In the data rows, 128 means zero.
Some points, each followed by its number:
152 158 160 167 166 171 166 161 157 146 148 91 111 104 98 94 91 93 89 90 137 100 80 134 95 97 96 94 0
149 141 129 120 108 173 89 82 81 76 93 133 69 70 70 72 76 80 94 107 104 145 123 94 153 143 133 132 1
82 84 87 87 94 201 102 109 111 108 135 85 115 116 124 138 153 170 182 189 106 178 79 102 133 113 106 98 2
117 128 138 151 163 175 186 193 198 200 215 109 197 193 187 177 165 154 146 139 106 121 105 93 111 110 106 106 3
136 127 130 124 116 101 110 101 101 101 134 113 118 129 137 146 153 149 142 128 128 93 99 118 72 72 76 79 4
175 164 150 137 121 146 92 90 70 67 87 86 61 62 65 67 68 76 88 106 137 139 139 107 151 144 140 141 5
87 83 84 85 99 154 111 120 135 147 93 105 168 174 175 178 182 177 176 173 152 165 179 99 147 144 139 140 6
140 138 148 149 159 89 166 174 169 169 178 110 159 154 146 140 131 122 113 104 129 88 113 95 79 81 83 86 7
82 79 72 73 76 191 84 90 97 105 136 100 135 146 163 170 178 181 176 166 49 141 84 87 103 99 97 93 8
143 148 154 159 163 140 159 156 156 148 147 119 141 133 125 111 102 85 75 65 165 59 114 103 67 69 74 78 9
120 129 140 146 156 111 166 173 175 170 108 209 168 165 161 159 150 145 129 115 183 92 118 139 76 77 84 81 10
162 159 164 157 166 139 142 130 119 110 88 151 85 78 78 76 79 80 88 95 71 117 116 125 144 150 153 154 11
118 123 125 132 134 72 148 156 163 166 68 89 179 181 176 174 167 154 141 126 160 106 79 114 82 81 83 82 12
160 156 160 129 114 74 94 86 77 72 96 97 66 68 67 71 80 92 107 121 99 136 123 166 120 117 116 121 13
162 151 137 128 121 129 103 93 87 83 101 84 82 82 82 82 84 88 90 98 170 127 105 128 188 201 201 198 14
104 104 108 112 112 101 124 130 138 142 160 124 160 168 174 178 180 181 185 172 160 152 104 117 116 106 104 97 15
77 73 74 67 69 159 73 80 96 111 97 142 161 170 177 180 180 179 179 183 219 191 120 109 184 174 161 151 16
181 188 196 199 208 92 205 205 200 196 214 84 181 174 167 161 149 142 131 118 81 101 172 111 84 82 85 85 17
170 174 166 169 157 74 132 119 106 95 138 116 74 70 68 67 68 69 75 84 131 107 140 133 141 146 150 152 18
96 96 99 98 99 80 89 83 77 73 168 87 67 71 71 76 82 92 95 105 90 128 104 127 156 160 167 168 19
83 95 90 97 113 112 158 172 183 191 147 255 172 159 145 134 124 120 118 119 95 133 100 127 153 164 166 173 20
83 84 84 88 93 226 111 124 139 154 151 107 197 208 213 218 213 209 196 182 165 143 213 124 101 95 95 91 21
194 195 198 206 201 109 193 182 165 151 116 134 112 108 101 96 93 96 97 107 153 122 100 104 152 163 172 183 22
177 179 173 167 154 103 126 110 98 90 111 124 75 74 75 77 81 92 107 128 112 185 190 121 212 198 186 177 23
142 131 137 123 118 141 105 102 106 106 90 126 124 134 136 135 130 131 129 121 176 131 105 111 140 140 141 142 24
75 68 66 63 57 110 60 68 78 93 141 255 150 167 183 197 203 200 186 168 151 125 126 100 86 81 81 83 25
86 88 94 97 111 105 133 144 155 163 152 165 161 152 142 128 116 99 87 80 134 66 127 165 66 72 74 79 26
144 138 135 130 126 174 130 133 133 136 178 143 129 125 120 114 109 104 102 101 138 99 255 99 92 90 91 88 27
215 209 200 189 174 114 133 118 106 98 143 93 97 98 103 110 119 130 141 154 99 182 174 170 185 181 176 168 28
149 151 145 140 135 101 128 121 119 109 92 136 91 87 83 79 80 82 89 95 159 113 98 132 138 144 153 154 29
100 100 102 113 114 198 125 125 129 128 127 84 125 124 124 127 130 131 132 129 98 114 76 189 84 83 83 84 30
164 161 159 159 155 64 139 127 116 105 169 115 77 71 70 69 70 71 77 82 68 105 114 104 117 121 115 113 31
148 145 152 150 148 152 142 141 132 122 115 138 102 97 93 94 92 90 91 90 125 87 95 139 81 80 84 82 32
125 132 140 149 163 98 183 192 195 196 119 182 184 177 166 157 148 141 127 119 94 100 129 107 83 85 84 86 33
86 83 82 84 94 101 121 136 154 169 114 171 192 193 191 185 178 170 154 145 108 114 212 153 92 87 91 87 34
162 172 180 191 196 114 199 189 177 166 237 150 130 117 106 96 85 80 70 68 171 75 148 114 126 141 148 149 35
160 157 159 148 142 108 131 121 116 110 123 163 103 103 107 105 107 109 114 115 76 117 140 148 107 104 102 97 36
197 193 202 186 176 132 130 107 90 76 134 255 61 59 57 55 56 53 53 52 116 69 151 140 118 132 143 145 37
144 143 140 130 122 221 107 104 104 106 255 86 117 119 118 118 118 117 119 119 144 124 76 111 134 136 133 133 38
85 87 90 101 110 142 141 160 176 190 145 120 206 200 195 182 169 153 138 123 80 95 165 212 80 79 81 83 39
87 88 80 83 80 156 87 96 99 101 143 175 131 144 160 181 197 208 210 204 88 161 177 212 103 96 88 89 40
97 106 101 108 108 121 116 123 128 137 159 95 155 156 152 145 133 120 117 107 163 113 96 100 147 154 159 160 41
104 110 113 111 112 119 121 127 137 138 88 72 157 168 177 177 182 184 183 176 189 157 99 102 123 112 106 103 42
134 143 156 170 181 187 201 200 198 193 202 157 158 148 140 130 124 121 122 124 141 138 102 172 159 166 172 176 43
82 82 80 83 86 150 100 112 120 133 65 169 147 149 150 149 144 141 129 116 176 90 225 170 75 77 77 82 44
127 139 147 162 176 173 200 211 216 214 92 142 206 198 193 179 176 158 144 132 94 107 159 79 90 95 90 94 45
131 122 119 112 104 120 113 118 129 138 174 89 126 111 98 85 80 65 63 62 130 76 72 133 121 134 143 149 46
143 155 167 173 186 93 180 174 155 138 100 103 100 91 89 87 84 85 86 88 141 102 168 165 106 104 104 105 47
114 107 115 112 115 156 120 127 125 128 143 97 129 131 135 143 145 149 157 155 65 139 139 115 100 95 91 87 48
131 130 129 128 133 142 137 147 154 164 123 105 193 198 209 211 217 220 217 216 149 199 106 143 165 159 149 145 49
101 98 102 110 107 157 121 125 130 134 154 172 150 160 157 160 153 144 133 122 93 93 106 124 78 79 79 81 50
148 151 149 153 153 81 147 143 132 126 238 116 110 100 93 92 88 85 86 86 71 94 91 148 92 89 89 87 51
82 93 88 88 97 138 127 143 158 168 102 84 164 157 144 132 123 120 117 118 117 132 117 103 152 154 156 157 52
75 70 67 65 63 179 63 70 74 80 217 159 100 109 123 138 154 170 189 197 94 188 134 134 124 110 97 92 53
118 118 127 138 153 97 176 192 199 201 119 147 199 188 180 166 152 138 125 109 80 87 115 126 74 77 81 80 54
74 74 67 64 66 152 73 79 91 107 92 140 171 189 203 205 198 184 164 144 146 104 72 101 80 84 87 84 55
84 84 90 100 110 122 146 153 168 167 127 137 151 141 129 120 113 109 106 104 90 116 154 105 145 154 161 172 56
109 118 121 129 139 203 149 151 159 154 95 226 150 147 147 145 141 138 133 124 132 100 141 153 82 81 87 86 57
87 84 85 85 88 83 100 110 116 127 161 77 146 150 155 162 161 167 165 168 113 165 149 121 151 150 145 141 58
167 164 164 160 165 217 147 138 137 122 103 59 100 97 94 88 89 90 93 101 119 117 97 61 138 144 147 151 59
225 210 199 189 176 85 154 139 128 120 76 97 112 111 109 107 106 108 107 114 171 124 81 90 152 160 169 177 60
145 155 161 167 172 71 175 174 169 163 123 249 142 135 130 124 120 118 120 123 95 134 98 145 158 166 170 178 61
74 71 68 63 63 129 66 70 77 85 148 138 107 116 122 131 138 150 160 169 103 189 105 108 219 225 230 226 62
132 143 148 159 172 120 190 185 181 178 106 122 154 147 139 133 128 116 107 96 115 80 255 193 70 73 76 80 63
152 152 153 145 131 131 97 82 72 67 102 154 70 73 75 78 80 85 89 102 134 109 88 83 143 150 156 163 64
79 75 75 73 67 215 72 78 83 91 79 100 111 118 128 137 151 168 181 195 71 215 118 82 223 216 209 202 65
88 82 81 87 91 184 101 109 117 116 135 108 118 120 123 131 142 153 168 182 222 200 100 96 179 161 144 130 66
207 209 209 198 182 94 130 106 87 72 112 122 58 56 57 56 54 53 53 56 153 69 87 109 113 132 139 144 67
131 132 130 122 107 180 81 72 62 59 142 78 60 63 67 70 72 79 85 94 94 118 110 169 155 161 168 176 68
119 130 132 142 150 124 156 150 141 131 96 125 98 92 85 85 84 89 94 101 136 123 138 120 164 173 176 177 69
101 108 116 129 143 116 170 178 179 177 135 101 153 142 131 123 117 112 110 113 177 127 122 75 146 153 158 165 70
159 150 140 130 113 67 86 78 77 69 89 138 66 69 73 83 97 113 131 132 135 128 80 142 107 108 112 115 71
Which five points above are nearest to each new point by angle? Their numbers follow each, nearest first.
82 82 84 83 88 85 102 111 118 122 140 125 135 133 133 136 141 149 166 189 107 229 80 150 205 189 178 175 62 65 58 16 66
163 151 144 132 122 161 100 90 87 82 153 116 73 73 74 75 80 83 91 103 121 137 83 109 196 206 210 210 14 68 64 23 5
84 80 80 84 86 85 99 113 113 123 144 90 126 127 129 135 143 151 161 166 150 167 87 103 141 130 120 115 58 66 2 16 15
128 125 125 118 108 92 90 85 73 69 120 210 66 68 72 73 79 84 85 94 168 110 114 90 146 152 158 164 64 29 1 37 5
137 140 140 137 133 71 121 114 111 110 140 116 116 120 128 132 139 136 134 128 150 105 127 171 82 80 80 80 4 71 36 51 26
106 111 117 122 136 88 155 164 168 170 123 180 155 148 140 131 125 119 110 101 223 90 189 89 80 80 79 82 10 26 9 33 7
126 134 133 135 137 189 138 131 131 130 135 162 125 126 127 126 124 120 112 101 190 83 236 87 77 76 77 84 27 44 9 63 57
77 72 68 66 63 78 66 72 80 89 133 91 109 117 120 127 134 142 153 162 231 190 87 77 227 229 230 231 62 66 16 65 41
98 101 99 104 111 125 135 148 160 166 168 237 171 161 154 143 137 130 126 126 110 131 180 154 133 132 125 124 20 34 39 57 56
109 134 127 137 156 103 166 164 154 146 103 117 110 98 93 88 86 86 85 85 105 89 151 108 91 91 93 94 47 32 9 0 31
76 72 72 62 61 174 64 79 82 92 126 119 121 126 132 133 125 121 117 117 143 146 70 120 210 227 230 229 62 65 41 16 66
179 187 194 208 223 124 233 234 233 227 151 112 197 186 172 164 149 135 123 109 141 91 139 167 81 80 81 83 17 33 45 7 54
84 76 73 70 73 140 78 86 97 112 157 163 157 173 186 195 201 203 201 195 69 170 181 148 124 111 103 101 40 25 53 21 8
212 216 210 196 177 93 128 108 90 82 75 116 61 58 55 56 55 54 53 54 86 68 88 155 113 123 132 134 67 18 11 37 31
77 75 69 69 68 108 81 92 104 114 73 237 134 138 140 147 154 165 182 198 134 209 90 161 174 158 148 143 16 62 25 65 40
153 157 165 171 175 97 168 161 150 138 156 127 118 109 103 100 91 85 81 74 202 65 121 119 66 73 76 83 9 32 0 47 7
196 197 195 196 185 169 164 151 141 130 129 157 127 128 135 146 151 156 163 170 82 167 152 232 156 153 154 156 28 43 61 22 49
84 83 81 90 81 77 86 89 91 93 137 94 102 107 112 113 116 120 126 131 120 143 136 166 146 143 135 133 19 62 58 53 68
119 128 130 137 134 124 130 129 130 133 129 95 141 140 135 127 115 103 93 81 202 73 100 113 69 77 79 79 9 26 7 32 0
155 155 151 150 148 160 142 136 128 119 123 127 98 90 88 85 83 85 90 94 88 105 96 85 99 98 98 92 32 0 31 67 11
132 130 124 129 129 118 139 147 154 160 124 134 188 194 201 208 211 215 214 214 84 201 132 95 169 158 150 151 49 6 15 42 21
205 211 212 216 223 131 211 201 185 175 84 109 147 142 140 139 139 139 139 144 138 147 131 152 148 148 146 146 22 60 17 43 28
101 107 118 130 141 120 166 177 179 178 170 218 165 159 148 141 137 132 131 131 134 132 125 127 131 130 126 128 20 33 10 3 43
83 78 80 82 88 82 102 112 129 142 93 94 164 168 172 169 163 159 148 134 157 108 109 105 87 83 84 87 55 12 42 15 34
77 72 67 69 63 87 66 69 75 80 111 130 99 107 115 122 131 143 159 174 68 205 155 204 240 240 238 229 62 65 58 19 16
79 81 81 90 94 124 105 118 136 150 106 89 185 195 199 204 208 208 206 199 79 183 210 114 148 137 131 125 6 58 21 49 34
158 158 162 166 168 128 170 166 161 154 83 137 126 119 111 104 102 98 97 100 226 95 117 109 92 95 100 97 9 47 0 32 10
80 74 71 73 78 164 90 103 111 121 255 136 144 144 148 149 150 147 146 145 124 145 111 70 148 144 141 133 53 58 8 41 62
76 72 66 63 59 105 65 73 78 87 142 252 113 120 128 129 135 137 146 148 106 168 94 145 213 219 219 211 62 65 16 20 19
98 97 102 104 104 165 113 116 118 122 197 162 130 137 143 149 154 156 157 158 109 155 107 105 142 136 134 127 53 8 2 25 40
90 89 89 92 99 121 117 126 139 145 121 92 155 149 147 137 126 119 103 91 111 76 89 159 66 76 78 78 26 30 50 39 4
150 149 146 144 137 99 136 128 125 132 123 95 123 120 120 119 116 117 119 126 106 137 173 96 164 163 159 159 23 28 69 60 14
75 73 72 70 68 197 73 80 89 100 119 102 122 130 135 143 149 153 157 161 89 164 140 119 161 158 160 160 65 62 2 53 16
90 84 93 82 85 181 105 113 127 141 166 115 163 161 155 148 137 127 119 111 125 98 69 112 90 91 89 87 50 55 8 30 26
149 146 146 147 140 107 129 124 123 119 121 128 122 126 128 130 134 138 138 133 131 117 217 254 91 92 87 87 63 44 36 47 40
104 106 111 117 122 108 138 141 146 155 123 141 159 164 167 171 172 168 157 142 135 105 91 237 81 80 82 83 39 34 12 10 50
90 81 77 81 88 142 114 128 137 146 99 104 165 161 158 153 143 135 127 120 107 107 100 103 101 96 96 97 55 50 8 39 34
86 85 89 97 110 114 134 145 149 148 165 116 125 118 110 103 98 99 95 95 129 98 155 142 104 104 106 106 26 46 56 27 51
127 117 115 110 106 121 105 109 116 124 155 85 152 162 174 179 189 201 202 206 127 210 62 156 197 189 182 178 49 58 16 65 62
93 98 105 119 138 66 169 184 192 194 117 140 167 152 139 128 115 102 95 89 156 93 106 103 130 142 147 145 70 56 20 54 52
